In the rows, zero is written as 128.
A state moves one step at a time under one of 8 hidden systems, and each row is a state written as 26 numbers. Each run below is a few steps of one system.
k386, run 1, 8 rows:
[[118 115 183 148 173 123 160 111 114  90 126  99 178 147  95 139 110 120
  108 110 144 115 205 173 118 131]
 [140 166 148 111 112 136 166 131 135  93 150 133 120  64 167 136 137  85
  129  61 170 135  69 138 123 142]
 [135  87 108  97 138 102  99 100  93 112 126 108  58 143 153 144 109 106
   89 129 109 143 122  58 115  78]
 [ 75 137 157 144 168 101 190 123 152 111 121 130 175 170 148 102 141 102
  113 170  94 142 160 151 118  94]
 [130 160 146 158 124 170 130 105 146 102 144 166 133  63 119 121 111  92
  178 128  98 160  58 115 144 136]
 [ 99  92 103 142 158 138  67  84 114 147 131 149  74 120 138 134 125 118
  114 168 170 108 163  66 147 127]
 [112 155 147 106 192 143 165 174 119 110 123 119 157 131 116 106 158 133
   91 192 125 120 165 155 108 181]
 [169 131 174 147 131 164 124 105  98  71 140 114 143  78  76 154  84 110
  146  72 135 136 114 146 134 149]]
k567, run 2:
[[104 102 110 194  73 111 101 113 160 183 124 150 155 180 131 120 129 136
  161 131 151 122 148 149 171  98]
 [114 164 101 110 113 132 136 163 179 196 121 144 151 125 144 104 170 190
  170 143 125 107 120 160 112 161]
 [168 113  87 148  52 113 106 147 133 162 103 126 145 162  78 131 101 174
  159 112 101 121 109 138 163 113]
 [ 89 133 113 170  87 104 142 143 177 184 128 151 167 172 163 105 163 129
  145 138 164 116 141 171 156 116]
 [149 151 102 105  84 138 111 157 164 190 123 133 133 123 131 116 146 196
  184 115  92 128  86 151 103 142]
 [125 103  78 168  66  90 119 121 152 167  99 142 150 178 101 125 106 157
  152 130 119 109 141 121 177  84]
 [100 161 120 145 105 127 154 171 180 182 128 150 175 154 152  93 175 149
  155 159 126 129 118 182 131 144]
 [161 117 105 140  67 141  77 133 145 185 124 129 127 142 102 128 114 189
  189 109  95 137  99 142 128 123]]
k819, run 3:
[[115 120 152 135 167 116 164  87 113  63 115 124 134 126 107 129  85  85
  114 146  63 153 129  91 127  79]
 [ 79 147 146 124 152 116 165 121 146 120 153 144 117 115 211 115 171  64
   98 128 182 132 123 128 121 121]
 [155 115 141  73 172 147  98 146  77 105 140  99  68 120 138 133 131 121
   82 151 102 156 115  97  81 146]
 [ 88 124 152 139 190 108 180  85 123  74 111 129 155 129 111 127 102  93
  103 152 108 118 181 104 133  96]
 [118 171 146 103 143 136 170 149 131  96 153 139 113  79 189 118 164  68
   99 120 166 140  80 129 120 151]
 [146  86 144 100 159 126  91 105  72  93 139  95  65 137 136 149 105 104
   82 124 115 154 137  84 100 104]
 [ 82 144 141 104 192  94 204 115 140  94 111 121 157 131 143 119 138 116
   95 144 125 102 184 125 107 113]
 [140 164 147 102 134 143 159 145 120  80 148 134 102  86 168 120 139  71
  111 129 104 170  49 111 114 131]]
k948, run 4, 8 rows:
[[180 120 157  92 117 129 126 191  85 114 143  72 120 161 129 134 142 136
   89 104 117 160 114 176  90 146]
 [121 105 141 122 151 107 141  62 135 116 105 106 145 127  94 150  83 167
  155  76  96 103 183 120 101  85]
 [106 167  96 115 111 108 176 113 160 112 124 165 113  73 174 124 140  87
  132 101 159 108  82  85 152 112]
 [153 124 143 114 127 147 108 166  96 113 145 114  95 149 140 115 133  98
  105 175  64 194  65 117 108 123]
 [ 76 106 163 153 182 136 115  79 151 155 128 129 153 159 128 119 126 149
  155 161  95 132 196 143  96 104]
 [107 168 118 150 136 161 136 120 153 128 134 175 142  57 125 123 140 116
  153 134 193  92 120 124 168 182]
 [173 100 114 124 111 136  86 181  68 112 137 106  90 157 113 132 128 104
   64 161 157 145 116 117 153 155]
 [120 110 166 110 152 102 149 129 127 137 125  82 160 177 129 136 134 164
  115  91 128 119 199 185  79 113]]
k567, run 5 (8 x 26):
[[123 131 212 136 174 153 147 126 112  84 155 101 151 134 135 126 127  92
  119 124  95 178 132 177  82 127]
 [118 117 147 139 164 169  87  55 121 107 142 149  90  64 119 148  97 112
  158 113 138 127 129  80 125 130]
 [122 129  99  95 181 121 138 148  94  97 110 130 104 120 114 126 134 115
   62 189 152  99 163  78 143 160]
 [169 123 185 119 144 141 142 162  80  73 147  80 145 138 107 140 118 104
   88 103 131 156 132 178 106 152]
 [116 117 161 141 139 140 112  62 124 102 155 134  98  78 158 154 111  83
  138  59 183 125 129 112 124 115]
 [121 146  91  60 165 110 156 134 114 104 114 132  78  91 158 128 143 117
   80 150 134 104 119  59 116 133]
 [159 112 162 116 139 112 158 146  81  65 127  85 134 164 109 132 103  93
   78 129  79 170 120 136 114 101]
 [ 90 122 194 163 170 154 122  63 137 101 162 138 125  99 161 133 122  71
  145 108 138 156 135 133 110 107]]
k16, run 6:
[[117 125 119 117 115 109 133 152 112 112 149 133  83 141 196 120 156  57
   69 145 164 154  86 102 142 111]
 [125 145 149  61 183 129 149 145 131 133 125 100 120 130 145 115 147 166
  121 149  60 144 135 133  51 132]
 [100 142 155 159 169 141 166  63 143  76 119 153 162  78  94 134  88  98
  160 119 111 116 143 109 144 110]
 [132 135 126 143 133 147 119 166  97  97 149 145 103 117 146 119 147  61
   72 176 179 143  97 112 169 166]
 [151 103 147  73 175 129 112 144  85 120 125  76 100 156 117 137 128 161
   87 139  95 138 165 129  67 135]
 [103 142 148 132 160 111 185  78 144  90 110 129 169  91 109 145 106 128
  137  76 157  83 182 136 132 121]
 [159 154 103 115  95 126 149 166 106  85 135 138 104  90 139 132 131  75
   90 114 173 129  62 103 170 151]
 [132 101 135  75 149 100 125 132 103 126 130  88  81 168 171 129 135 126
   84 131  84 158 129 105  71  85]]
k386, run 7, 8 rows:
[[152  82 148 105 147 146  56 141  82 150 149  88  75 168 137 135 132 144
   99 147 115 160 142 127  85 133]
 [102 146 152 112 163 105 191 105 159 122 109 113 183 122 117 130 124 164
  148  91 116  94 186 165  94 117]
 [159 155  98 132  70 118 159 146 126  92 126 149 123  88 126 133 115  87
  126  94 150 127  52 107 181 128]
 [124  70 129 138 123 120  62 122 101 158 146 110  76 191 164 131 135 111
   99 157 125 164 137 108 116  91]
 [ 88 160 154 111 176 125 179 122 172 143 117 130 177 128 133 107 148 165
  161 147  78 123 159 163  79 124]
 [154 150 100 154  90 144 137 116 131  95 114 162 139  70  76 135  89 115
  159 113 133 111  79  98 189 140]
 [118  85 118 150 121 130  61 140 101 163 151 125  84 173 160 129 151 105
   85 163 190 134 152 119 147 136]
 [127 149 163  83 179 144 153 153 133 136 128  99 152 130 123 117 149 177
  134 137  80 134 152 173  56 157]]
k2, run 8:
[[152 145 103 136 116 157 111 165 119 137 126 144 137  92  88 130 137 148
  125 133 200  86 135 141 170 208]
 [178 102 110 129  68  99 119 173  98 135 118  88 141 176  97 145 117 156
  101  82 162 112 145 165 149 131]
 [126 139 150 106 106  95 173 117 151 131 133 101 150 127 164 143 137 140
  138  29 158 111 142 176  95 105]
 [148 154 117  80 100 110 160 127 134 106 132 123  92  91 172 132 129 108
  131  77 101 148  51  96 106  98]
 [ 91 126 109 125 122  91 155 124 152 141 120 142 117 170 178 101 141  99
  119 175  70 162  98  98 124  64]
 [ 89 158 155 146 169 168 134 124 166 147 138 160 153 114 135  95 148 128
  171 198  73 155 112 140 109 144]
 [136 116  97 158 119 171  56 121 128 167 124 161 110 112  88 122 115 156
  165 183 118 125 116  98 162 161]
 [120 120  96 157 118 125 114 160 127 162 117 142 153 152 102 123 144 148
  109 159 200  82 178 147 176 168]]
k819, run 9 (8 x 26):
[[ 89 120 143 103 159  90 163  88 133 109 135 119 105 124 195 137 141  90
   93  87 164 117 159 109 101  85]
 [137 149 123  52 163 113 162 163 110 104 124 105  92 122 165 119 151 122
   81 151  87 146 101  99  79 128]
 [ 98 113 163 143 169 116 153  94 116  81 132 125 127 151 142 120 109  68
  104 163  71 171 128 104 118  72]
 [ 77 148 160 114 184 139 145 120 140 124 156 141 110 108 201 113 175  80
  103 155 164 138 135 127  99 141]
 [142 123 137  92 187 154 108 129  80  85 135 118  78 100 119 132 120 106
   83 174 107 145 120  78 108 152]
 [ 98 127 155 143 181 111 178 102 111  61 123 130 148 122 122 132 110  71
   80 142 152 116 174 114 149 115]
 [136 159 158  86 151 135 164 145 111  83 152 115 103  78 176 135 150  83
   93  89 166 137  97 132  99 152]
 [137  97 133  84 160 103 128  92  89  82 126  96  77 128 140 150 100 107
   86 107 103 138 138  72  99  84]]
k354, run 10, 8 rows:
[[ 78 157 154 101 190 151 139 101 166 151 142 145 120  84 178 115 165 138
  153 137 128 121 144 130  73 146]
 [146 146 115 137 153 165 126 140 109  92 111 149 136  91  60 118  99 125
  133 196  84 132 104  93 161 165]
 [ 99  86 154 195 138 127 104 111 112 123 144 130 144 178 130 129 125  79
   99 157 177 137 180 148 164 115]
 [160 133 160  90 149 158 107 156 103 132 151  92 115 104 129 145 149 159
  115  87 172 118 149 172  83 190]
 [164 113  82 106 112  99 137 110  96  87  94 119 105 107  81 155  81 135
  106  98 131  92 132  67 161 109]
 [101 145 133 138 108  79 198 143 148 109 132 129 153 150 182 119 154  74
   91 102 172 125 124 153 146  97]
 [152 141 171  83 143 142 137 135 118 108 144  96 111 115 151 127 130 130
  137 102  59 179  82 142  59 116]
 [ 81 128 110 129 173 122 134  55 152 123 108 162 110  96 128 127 107 123
  151 156  97 107 147  55 130  92]]
k948, run 11 (8 x 26):
[[130  92 150 147 139 127 102 129  91 119 144 106 121 151 131 149 131 105
   80 105 221 109 190 150 142 148]
 [166 140 141  72 137 123 150 147 104 107 127  86 122  98 124 152 132 158
  105  54 168  96 148 151  92 162]
 [155 120 117  94 132  90 169 102 100  65 103 103 116 109 104 152  82 119
   99  80 103 114 129  85 126  89]
 [102 139 149 106 133  98 176  99 143 100 138 126 111 122 198 125 134  76
  117  95 102 158  93 112  99  65]
 [113 147 158 110 169 168 118 101 139 119 145 140 102  85 146 116 129 118
  162 158  56 172  84 102  84 124]
 [ 76 121 128 151 192 147 112  97 134 130 126 163 119 126 132 107 133 102
  120 223 115 131 156  85 141 130]
 [106 143 165 160 163 166 125 156 124 123 155 144 150 121 139 111 162  90
  107 174 186 133 146 171 141 187]
 [162  99 154 135 148 164  74 134  76 114 141 100 114 123  84 152 111 138
  102 118 179 117 170 145 128 179]]
k2, run 12 (8 x 26):
[[127 164 148  86 156 110 209 106 140  76 116 114 150  82 129 136 113 123
  131  74 100 115 122 127  96 110]
 [131 113 138 148 104 124 121  98 119  94 142 140  95 129 153 131 102  62
  128 124  91 181  64  86 142  68]
 [ 70 121 143 122 187 132 118 122 140 151 142 138 105 155 184 103 167 109
  106 201 117 147 153 114  96 120]
 [135 146 129 123 180 171 121 124 123 113 110 140 143  92  60 119 106 161
  155 187  72 121 138 111 123 171]
 [128  90 117 200 106 140  80  98 114 128 126 151 135 139  82 140  92 110
  136 140 174 114 154 118 195 130]
 [138 125 150 118 145 139 117 169 101 130 151 104 124 132 141 133 160 125
   81 117 215 108 170 172 119 187]
 [182 116 126  80 118 108 140 134  96 101 106  77 125 127  85 156  94 175
  117  64 102 111 144 131  99 122]
 [105 122 138 145 110  85 176  74 143  93 126 131 136 120 159 144 107  80
  126  59 151 121 129 115 142  64]]
k142, run 13 (8 x 26):
[[147 138 140 175  98 152 131 170 134 130 125 137 185 156  75 107 120 135
  153 174  83 156 101 174 159 148]
 [114 102 160 180 119 163  64  94 140 175 156 134 131 131 130 137 132 142
  169 102 180 126 163 168 126 145]
 [137 145  72  79 117 120 116 161 139 175 114 132 107 106 137 129 159 188
  124 121 178  72 140 116 125 173]
 [172 128  96 137  63  91 161 170 120 114  98 111 170 163  75 131 103 149
  119 104 116 114 116 151 172 118]
 [127 121 167 162  79 122 128 106 146 132 157 122 140 131 166 142 128  97
  155  41 164 151 103 174 126  97]
 [129 147  98  74 115 128 113 114 158 172 131 134  82  87 174 129 147 168
  167  97 106 123  84  97  86 119]
 [116 146  86 141  99 102 162 143 165 147  94 152 165 156 104 101 122 149
  154 176  57 130 104 117 156  98]
 [117 137 176 196 108 169 110 140 148 146 161 145 167 140 130 111 141 101
  165 142 137 168 107 194 145 146]]
k354, run 14 (8 x 26):
[[177 101 161 130  95 156  69 160  94 148 160  89 109 154 128 142 132 141
  127  94 134 168 107 178 100 148]
 [130 102  76  90 123  95 105  92 129 160 102 120  89 125 125 149 115 181
  129  95 148  76 169  77 122 106]
 [131 176  94 128  82  95 202 174 159 121 106 145 177 122 129 111 144 125
  127 116 144 104  97 151 170 135]
 [146 106 156 144  88 125 109 129 121 127 149 107 116 172 152 124 117 103
  140 111  68 198  74 146 110  75]
 [ 78 126 118 102 163 128 106  78 170 183 127 144 100 111 174 122 152 168
  164 134 118 108 156 101  82 111]
 [137 172  97 139 124 154 151 165 148 127 106 163 167  95  77 105 128 147
  152 188 102 113  98 123 169 177]
 [131  79 149 201  96 135  75 126 109 138 147 125 135 193 114 125 112  93
  122 155 132 167 136 151 162 104]
 [125 118 137 101 140 141  84 129 134 183 148 109 106 125 156 140 160 180
  137  95 180 103 172 158  82 163]]
k16, run 15, 8 rows:
[[151 128  90 141  93 112 139 128 121 118 105 136 145 104  82 149 105 144
  125  85 199  67 154 122 186 149]
 [169 110  97 109  55  83 130 175 106 131 126  99 106 172 152 137 133 121
   87  84 152 135  94 135 144 103]
 [113 134 134  88 115  96 150 116 165 166 130 106 122 143 187 127 149 160
  155  71  97 137 121 147  67  81]
 [ 98 168 108 138 117 133 160  96 189 138 118 177 143  79 140 111 125 126
  190 132  89 125  80 101 142 110]
 [118 123 126 169 120 148 101 142 124 130 139 156 119 152 132 102 130  82
  125 213  87 180  80 108 160 117]
 [110 106 177 146 179 168  83 131 120 156 149 115 137 163 121 115 143 147
  133 182 109 155 172 168  88 154]
 [135 125 134 153 152 162 100 102 122 128 121 139 153  88  60 145 100 165
  157 120 165  82 181 137 146 178]
 [163 100  88 148  80 107 109 153  92 118 117 120 119 150  95 146 110 117
   85 114 197  99 140 117 194 140]]
k142, run 16, 8 rows:
[[ 72 136 127 166 159 115 166  83 147  97 123 168 143 108 141 120 120  69
  117 156 159 107 150  94 173 107]
 [157 124 142 105 144 161  91 175  82 110 155 114  80 130 145 122 148  94
   82 175 124 172  85 119 115 164]
 [113  90 150 119 179 114 123  90 113 122 110  97 138 165  96 138 101 163
  121 135  90 118 210 126  92  99]
 [ 99 164 133 131 164 132 182 125 132  81 129 155 146  74 137 126 141  78
  100 135 189  96 138 119 158 160]
 [180  94 123 112 117 141  78 143  65  98 137 105  69 135 108 143 101 106
   87 139 114 159  95  87 135 129]
 [ 87 102 151 117 167  82 161  98 133 124 121 102 138 176 161 130 132 124
  100 119 121 124 196 137  92  76]
 [132 180 148 101 171 154 180 133 126  70 133 139 133  49 126 123 129  96
  122 129 127 126  94 114 122 168]
 [138  79 114 151 127 130  77  94  92 110 123 133  85 150 105 139  87 100
  110 165  94 154 120  65 153  89]]

Name the system that made each run.
run 17, 2 rows:
[[102 132 102 142  91 102 140 113 171 159 117 153 130 158 159 105 130 121
  162 150  64 156  84 108 135  64]
 [ 98 115 132 155 122 144  84 154 145 189 150 143 117 180 172  99 173 125
  129 197 127 162 125 150 124 134]]
 -> k819
run 18, 2 rows:
[[ 88 108 107 152 131  77 162 133 133 124 112 133 148 195 144 111 135  95
   81 179 137 123 168 119 165  86]
 [153 152 194 115 159 171 140 160 101  88 161 103 137  99 131 128 140 102
  115 113 131 162 106 179  93 177]]
 -> k142
run 19:
[[188 104 121 101 109 119 114 166  73  96 118  86 104 162  91 137  99 132
   88 137  75 157 101 114 123 115]
 [ 81 113 177 152 156 102 166  70 147 108 133 119 158 146 154 134 120  99
  131  91 134 127 181 151 107  75]]
 -> k142
run 20:
[[164  89 136 174  78 154  49 144 109 166 146 119 123 173 101 133 115 144
  151 132 123 160 112 156 144 131]
 [115 118  87 114 111 102 115 131 157 197 104 127 138 157 126 127 145 203
  147 118 154  75 183 140 120 131]]
 -> k948
run 21, 2 rows:
[[152 101 150 134  94 118 115  88 110  99 143 110  97 130 145 149  92  89
  136  69  98 171  83 110 119  65]
 [ 70 129 131 100 176 108 145 102 146 135 138 139  93 130 207 115 163  93
   98 156 136 132 142  93  96  97]]
 -> k2
run 22:
[[105 119 125 128 169 121 135  90 147 137  96 130 157 140  80 122  99 180
  160 161  59 110 182 112 113 107]
 [112 150 144 195 110 164 124 116 156 131 146 173 164  89 117 122 129  98
  168 124 180 121 111 156 179 161]]
 -> k354
run 23 (2 x 26):
[[139 170 130  69 142 130 172 114 140  97 127 128 110  49 147 137 127 130
  144  71 116 116  88 106  93 135]
 [127 116 121 115 151 116 139 110 103  81 118 131  92 129 129 124 102  81
   96 172  66 159  97  60 134  84]]
 -> k948
run 24 (2 x 26):
[[164 103 128 152  57 110 111 112 128 142 127 107 138 144 110 155  99 147
  157  36 149 121 123 156 143  99]
 [114 148 119  89 108  94 164 135 149 139 142 124 105 113 210 130 168 109
  106  69 185 112 109 132 108 116]]
 -> k2
run 25, 2 rows:
[[112 151 106 127  79 113 138 171 176 190 132 144 139 162 182  98 176 143
  150 145 114 144  86 159 123 120]
 [136 100 137 156 120 165  52 129 123 172 142 130 114 163 112 115 122 153
  162 178  70 173 114 135 114 125]]
 -> k819
run 26 (2 x 26):
[[ 80 161 146 129 169 153 138 129 152 133 157 160 114  90 193 105 175  80
  121 168 164 137 111 124 120 157]
 [165 117 106 105 137 148  90 164  96 132 111 116 110 147  77 121 114 165
  119 196  61 146 113 103 122 150]]
 -> k2
run 27:
[[123 160 139 108 144 120 183 119 157 126 108 118 181  95 100 134 125 179
  159  76 136  80 169 166 108 149]
 [152 138  89 153  70 130 120 120 126 110 125 163 112  84 113 139 104  97
  141 102 166 115  73  89 197 130]]
 -> k142
run 28, 2 rows:
[[162 117 122  66 135 143  80 163  98 159 142  93  72 129 148 137 154 171
  106 118 139 130 126 128  75 163]
 [139 117 130 107 136  83 177 120 122 107  94  89 168 155  87 143  98 168
  118  84 103  98 185 148 113 101]]
 -> k386
run 29:
[[ 85 151 121 131 188 146 145  89 150 111 113 169 127  87 120 109 119 112
  146 197  84 123 128  71 135 126]
 [149 112 141 137 163 166  90 162  84 111 131 118 123 148  78 117 120 125
  100 212  97 155 135 126 135 168]]
 -> k567
run 30, 2 rows:
[[153 121  95 146  40  83 149 162 138 142 115 120 145 180 135 123 123 123
  126 100 117 140  86 146 163  83]
 [125 112 117 142  77 121  90 133 161 197 136 129 120 178 163 114 144 154
  169 129  89 162  95 146 112  89]]
 -> k386
run 31 (2 x 26):
[[171  87 103 122 113 113  96 129  88 118 101  99 116 168  63 142  80 165
  117 141  76 130 144 103 138 105]
 [ 96 121 158 165 116 102 158 118 152 138 139 122 174 163 157 130 146 108
  123  86 190 114 175 189 135 109]]
 -> k16
run 32 (2 x 26):
[[ 94 159 139 112 160 100 209 120 166 116 103 128 179 135 126 108 129 144
  145 140  64 121 148 145 101  99]
 [113 149 130 141 106 146 121 127 147 130 155 162  99 103 186 111 147  73
  145 147 113 175  42 106 135 113]]
 -> k819
run 33 (2 x 26):
[[163 107 134  91 164 149  91 127  66  87 139 103  66 100 113 151 109 114
   82 130 141 132 130  83 114 153]
 [106 122 124  94 176  82 178 119 114  97 104 103 136 146 132 136 128 128
   71 124 150  88 201 114 115 114]]
 -> k16
run 34:
[[121 135 110  78 128 114 127 115 129 134 143 127  70  87 198 143 154 115
  109  76 189 107 112  96 105 127]
 [151 129 106  69 127  76 180 138 108  87 101  97 108 138 135 135 111 125
   87 106  81 128 114  90 108  83]]
 -> k567
run 35, 2 rows:
[[141 157 165 160 125 183 117 174 129 128 157 141 156 116 120 106 149 107
  145 164 126 168  85 181 135 185]
 [133  71 125 157 140 146  48 101  99 156 129 119 109 159  90 144 105 155
  127 149 153 116 191 118 139 137]]
 -> k948
run 36:
[[101 122  98 129 121 147  66 107 162 207 136 161  91 116 163 118 155 163
  172 151 141 117 124 106 120 137]
 [145 140  79 134 103 132 119 186 137 166 102 142 153 152  81 105 139 178
  134 193 112 109 127 135 161 168]]
 -> k354
run 37:
[[126  93 147 147 147 126 107 131 121 156 115 100 166 193  84 126 118 177
  134 156  95 129 198 171 110 123]
 [141 132 132 157  98 155 100 100 145 146 137 142 142  79 104 150 114 153
  183  59 185  95 133 149 147 159]]
 -> k354
run 38 (2 x 26):
[[149 146 171 172 122 176 123 154 132 123 141 131 187 118  74 122 119 141
  162 128 128 140 128 201 140 181]
 [135 111 104 154  90 150  61 115 129 170 142 148  94 105 132 144 131 137
  148 104 209 101 128 117 162 157]]
 -> k567
run 39, 2 rows:
[[107 121 140 184 134 126 145 135 137 126 113 140 187 183  84 104 112 122
  135 197  79 146 154 153 157 112]
 [109 120 148 188  95 153  86 105 156 169 157 153 140 120 149 131 141 116
  171  96 197 125 130 168 152 142]]
 -> k948
run 40:
[[133 131 121 125 152 156 101 159  90 105 146 143  86 110 141 118 146  77
   76 194 160 144 103  93 152 171]
 [150  89 167  96 163 128 103 130  80 116 141  71 105 157 128 151 124 143
   85  99 140 136 179 151  77 133]]
 -> k567
run 41:
[[121 117 120 126 126  82 171 145 100  81 125 116 118 165 158 125 129  62
   51 140 152 137 128 108 154  94]
 [115 128 189 139 146 143 134 117 129 110 157 117 128 144 166 115 131  86
  137 136  63 199  91 150  85  93]]
 -> k386
